Each path below is one point turned by a fixed rotation once a step. After each direction that follows a path, write how fast that rotation turns it, in degrees each step (0 if it stays still).
Each turn is a multiple of 5 degrees from 10 to 175, or 0.
Each row of a path follows its step; steps can be skipped.
Path 1:
step 0: [ 0.790, -0.820, -0.721, -2.969, -2.345, -0.569, -0.238,  0.422,  1.321,
  0.245,  1.218, -0.335, -0.793,  0.234, -0.971,  1.551, -1.140,  0.635,
  2.477, -0.613,  1.282, -1.709,  2.021,  0.819,  2.340, -2.236,  0.542,
 -3.521,  1.066, -3.179, -0.734, -3.571,  1.198, -0.434, -0.065,  1.458,
 -0.334, -0.419,  2.417,  1.497,  2.237, -0.493, -0.299,  0.964,  2.544,
 -0.038,  2.171, -0.680, -1.005, -2.263, -1.576, -0.764, -0.903,  0.182,
 -1.596,  2.322, -1.617,  1.127, -1.236, -0.583,  0.366, -2.237]
step 1: [-0.938, -0.805,  2.294,  1.220, -2.154, -2.790,  0.881,  1.471,  0.298,
  0.294,  1.733, -2.384, -1.307,  0.112,  3.387, -2.375,  0.146,  1.587,
  0.152,  1.130,  0.406, -0.148,  1.077, -1.034,  0.736, -1.892,  0.476,
 -0.419,  0.164,  2.022,  1.310,  1.170, -4.046,  0.791,  1.595,  0.240,
 -1.091,  0.813,  2.480,  0.305, -4.759, -0.296,  0.164,  0.095,  0.932,
  0.022, -1.971,  1.516, -0.668,  0.354, -0.330, -2.100, -0.507, -0.774,
  1.737,  0.542,  0.315, -0.778,  1.002,  1.244,  2.111, -2.304]
step 2: [ 0.325,  0.885, -0.669,  0.166, -0.794, -0.422, -1.343, -0.865, -3.179,
  0.313, -0.474, -0.262, -0.235,  2.588, -0.603, -1.101,  2.374, -1.641,
 -0.536, -1.168, -0.076, -2.449,  0.875,  1.699, -1.336,  0.886,  2.835,
  4.571,  0.702,  0.630, -1.439, -1.285, -0.280,  1.613, -0.663, -0.589,
  2.576,  3.060, -0.005,  0.773,  0.567, -0.023,  1.020,  1.603, -1.468,
  1.276,  0.809,  1.380, -0.381,  0.250, -1.153,  1.140,  0.696,  0.279,
 -2.054, -1.298, -1.173,  1.978, -0.288, -1.601,  4.214, -1.893]
step 4: [ 2.703, -2.053,  1.935,  1.504, -0.195,  0.339,  2.595, -1.341, -4.097,
  0.755, -1.099, -1.992, -1.051,  0.860,  0.602,  0.993, -1.166,  1.559,
  1.449,  1.419, -1.209,  0.397, -1.120,  0.806, -0.608, -0.125, -1.478,
  0.329,  0.553,  1.144,  2.110, -1.511, -1.132, -1.557, -0.869,  0.557,
  0.843, -0.304, -1.221, -1.226, -3.265, -2.906, -2.768,  2.715, -1.366,
 -0.343,  2.059,  1.354, -1.086,  0.442, -0.555,  0.181, -0.448, -2.783,
  0.146, -0.891,  1.411, -1.461, -2.335,  2.129, -0.889,  0.041]
step 8: [-3.080,  0.025,  1.418,  2.796, -0.928, -0.533, -1.786, -1.176, -1.193,
  0.767,  0.044,  0.343, -0.014,  1.391, -0.695, -0.370, -0.878, -1.948,
  0.163, -1.285, -0.710, -2.499, -0.528, -0.422, -0.698,  0.722, -0.509,
  0.449,  1.034, -1.590, -0.742, -0.322, -3.126,  0.810, -1.067, -0.808,
 -2.271,  1.598,  1.188, -0.994, -0.913,  1.142,  2.013,  0.496,  2.117,
  0.737,  1.927, -4.791, -0.749,  0.082, -1.453,  0.362,  1.036,  1.393,
  0.982,  1.904, -2.018,  0.336, -3.439, -3.377, -0.629, -1.820]
step 11: [-1.671,  1.124,  1.380,  1.338, -1.977, -1.483, -2.035, -0.556,  0.221,
  0.281,  1.855, -0.628, -1.153,  1.612,  2.655,  2.260, -0.460,  0.610,
 -2.557, -0.736,  0.040, -0.826,  1.360, -1.675,  0.824, -2.355,  2.636,
 -0.011,  1.277,  1.737,  0.898, -1.202, -2.709,  2.498,  0.774,  4.915,
  0.149, -0.656, -0.092, -1.017, -1.474,  1.776, -0.323, -2.432,  0.720,
  0.693,  2.969,  0.826, -0.813, -0.249,  0.779,  1.319, -0.516, -0.027,
 -0.171,  0.781,  1.963,  2.114, -1.515,  1.147, -0.290, -1.222]
step 13: [ 1.269, -0.339,  1.923,  0.835, -3.008,  0.733,  1.870,  0.286,  2.126,
  1.116,  1.023, -1.780, -1.876,  0.385, -1.372, -0.448, -0.536, -1.764,
  0.626, -1.379, -0.231, -0.585, -0.810,  1.729, -0.067, -2.478,  3.275,
 -0.115,  0.785,  0.401, -0.064,  0.561,  1.120,  0.923,  0.107, -3.922,
 -1.165,  0.947,  2.169,  0.189, -3.094, -3.535, -0.553,  1.549,  0.197,
  1.970,  0.654, -4.110, -2.341, -1.440,  0.588,  0.737,  0.239,  1.250,
  1.025, -0.248, -0.311,  0.626,  0.969,  0.339,  1.596, -1.702]
step 15: [ 0.753, -0.714,  0.626,  2.237, -1.023, -0.062,  2.870, -0.949, -2.539,
 -1.848, -0.713,  2.555,  1.099,  2.581, -0.516,  0.779,  1.364, -0.325,
  0.905, -0.877,  1.618,  0.282, -0.659,  0.833,  1.259, -0.497, -1.652,
  0.068, -2.809,  0.495, -0.073,  0.885,  0.507, -2.054, -2.824, -1.180,
  1.257, -1.768,  0.673,  2.589,  2.842, -0.713, -0.550,  0.958,  1.730,
  1.127,  1.030,  0.946, -1.501,  1.946,  0.674, -1.405,  1.390,  0.686,
 -3.718, -0.204, -0.427,  3.235, -2.524,  0.292, -0.005, -1.725]
step 24: [ 1.286, -0.100,  2.894,  2.925,  0.256, -0.391,  0.416, -1.471, -1.658,
  0.025,  0.151, -0.534, -2.396,  0.703,  2.305,  1.208,  1.553,  0.719,
 -1.116,  0.899,  2.760, -2.849, -0.929,  0.569, -1.502,  0.098, -1.466,
  1.276,  0.314,  1.089, -0.514,  0.228,  0.109,  1.214, -0.432, -0.498,
 -2.321,  1.934,  2.604, -1.720, -0.733,  0.115, -2.256,  1.133, -0.978,
 -3.179, -0.602, -1.116,  1.172,  1.332,  1.379, -0.030, -4.453,  0.245,
  0.792, -1.281,  0.234,  2.522, -2.283,  1.127,  0.528, -1.271]
step 25: [ 2.683, -0.477, -0.417, -2.398, -2.944, -1.157,  0.834,  0.454,  0.531,
 -1.559, -1.865, -1.030, -2.547,  1.221, -1.410, -0.364, -2.348, -1.344,
  0.346,  1.309, -0.765,  0.635, -0.671,  1.912, -0.590,  1.770,  1.000,
  0.117, -0.337, -0.856,  0.668, -0.758,  0.046, -0.597,  0.246, -3.626,
 -0.296, -0.618,  0.119,  4.576,  3.185,  0.278,  0.451,  1.814,  1.906,
  0.679,  0.251, -0.226, -0.344,  0.441, -1.941,  1.451, -0.263, -0.911,
 -1.241, -0.018,  0.232,  4.355, -0.290, -0.248,  0.814, -2.857]
step 26: [-0.443,  0.100,  1.748,  1.466, -0.255, -1.376,  1.809, -2.841,  1.091,
 -0.168,  0.483,  0.133,  0.729,  0.186,  0.410, -1.248, -1.783, -0.811,
  2.211, -0.166, -0.882, -0.195,  0.876, -0.117,  0.948, -0.993,  0.621,
  1.061,  0.369,  0.788, -0.262,  1.975, -2.958, -0.671,  2.464,  0.734,
 -2.531, -0.318,  1.126,  0.394, -1.002, -1.998, -0.310,  0.372,  3.623,
  1.750,  1.648,  2.252,  0.345, -2.022,  1.490, -2.670,  2.599,  2.261,
  2.499,  0.907, -1.896, -1.100, -3.478,  0.600, -0.910, -2.031]
Speeds:
[-0.378, -0.137, -0.160, -0.290,  0.520, -0.324, -0.409,  0.074, -0.098,
 -1.272, -0.386,  0.124, -0.433,  0.308, -0.200, -0.285, -0.413, -0.106,
  0.026, -0.030,  0.755,  0.396, -0.697, -0.460,  0.531, -0.018,  0.046,
  0.064,  0.447, -0.033, -0.157,  0.122, -0.672, -0.296, -0.051, -0.126,
 -0.136,  0.087,  0.679,  0.041,  0.365,  0.343, -0.237,  0.234,  0.551,
 -0.497,  0.418,  0.040,  0.740, -0.264, -0.376, -0.295, -0.081,  0.068,
  0.224, -0.080, -0.817, -0.303,  0.305, -0.230, -0.308, -0.497]
40
[-0.814,  0.719, -0.421,  0.776,  0.356, -0.048, -0.254, -0.377, -0.362,
  0.397, -0.407, -0.134,  0.198, -0.254,  0.246,  0.158,  0.550,  0.224,
 -0.473, -0.220,  0.622, -0.305, -0.530, -0.113, -0.125, -0.627, -0.617,
  0.606,  0.140, -0.277, -0.287, -0.413, -0.151,  0.092, -0.244, -0.179,
  0.397,  0.469, -0.391,  0.631,  0.397,  0.341,  0.271, -0.478,  0.238,
  0.545, -0.104, -0.131,  0.497,  0.396,  0.358,  0.297, -0.677,  0.108,
 -0.209,  0.139,  0.022,  0.158, -0.363,  0.309,  0.093, -0.407]
115
[ 0.027,  0.541,  0.116, -0.636, -0.560, -0.321, -0.079, -0.097,  0.779,
  0.308, -0.004, -0.505,  0.236,  0.349,  0.164, -0.131, -0.299,  0.833,
 -0.293, -0.166,  0.429, -0.285, -0.247,  0.549, -0.011,  0.168,  0.322,
 -0.382,  0.566, -0.010,  0.122, -0.301,  0.417, -0.149, -0.133,  0.462,
 -0.239, -0.091,  0.551,  0.435,  0.034, -0.108,  0.079, -0.355,  0.170,
 -0.995, -0.779, -0.286, -0.050, -0.182,  0.000,  0.540, -0.592,  0.186,
  0.316, -0.968,  0.163, -0.151, -0.336,  0.191, -0.031, -0.338]
60
[-0.374,  0.652, -0.547,  0.364,  0.088, -0.796,  0.056, -0.632, -0.143,
  0.567, -0.080,  0.060,  0.360, -0.191, -0.484,  0.129, -0.065, -0.078,
 -0.119, -0.456,  0.290, -0.503, -0.016, -0.410, -0.034,  0.727,  0.291,
  0.265, -0.284,  0.533,  0.760,  0.306,  0.070, -0.594, -0.074, -0.205,
  0.459, -0.333,  0.378,  0.003,  0.169, -0.148,  0.378,  0.835,  0.107,
 -0.100,  0.044,  0.102, -0.615,  0.473,  0.084, -0.195,  0.778, -0.426,
  0.114, -0.245,  0.046, -0.687,  0.056, -0.463, -0.272, -0.343]
60
[-0.057, -0.637, -0.459,  0.313,  0.121,  0.002,  0.520,  0.044, -0.333,
 -0.175,  0.197, -0.291,  0.568,  0.250, -0.222,  0.353,  0.283, -0.503,
 -0.008,  0.278, -0.100, -0.305,  0.488, -0.257, -0.074,  0.133,  0.628,
  0.435, -0.140, -0.360, -0.022, -0.164,  0.298, -0.031, -0.548, -0.849,
 -0.158,  0.127, -0.034,  0.462, -0.674,  0.459, -0.124, -0.238, -0.050,
 -0.804,  0.386, -1.022,  0.456, -0.028,  0.305,  0.326, -0.144, -0.619,
  0.667, -0.479, -0.436, -0.083, -0.234,  0.160, -0.120,  0.545]
70
[ 0.418,  0.034,  0.130,  0.665,  0.684,  0.138, -0.229,  0.464,  0.293,
  0.704,  0.344, -0.497,  0.235,  0.507, -0.057, -0.278, -0.159, -0.093,
  0.733,  0.185,  0.052,  0.798, -0.372, -0.028,  0.091, -0.375,  0.605,
  0.765,  0.033, -0.546,  0.862, -0.281, -0.372,  0.615,  0.214, -0.035,
 -0.141, -0.346, -0.079,  0.411, -0.095, -0.601,  0.204, -0.036,  0.071,
  0.086, -0.077,  0.335, -0.058, -0.274, -0.180, -0.163, -0.568, -0.200,
  0.195,  0.202,  0.311, -0.739, -0.058, -0.291, -0.592, -0.197]
115
[ 0.036, -0.029, -0.150, -0.194,  0.305, -0.089, -0.192, -0.102, -0.125,
 -0.617,  0.075, -0.221, -0.807,  0.186,  0.072,  0.211,  0.771,  0.558,
  0.085, -0.627, -0.614, -0.319,  0.185,  0.006,  0.038,  0.025,  0.451,
 -0.094, -0.221, -0.077,  0.034, -0.169, -0.160,  0.229, -0.140,  0.683,
  0.227, -0.278,  0.014,  0.137, -0.319,  0.155,  0.017, -0.065,  0.245,
  0.852, -0.624, -0.594,  0.593, -0.774,  0.341, -0.362,  0.237, -0.915,
 -0.358, -0.351,  0.297, -0.797, -0.021, -0.322,  0.579, -0.242]
40
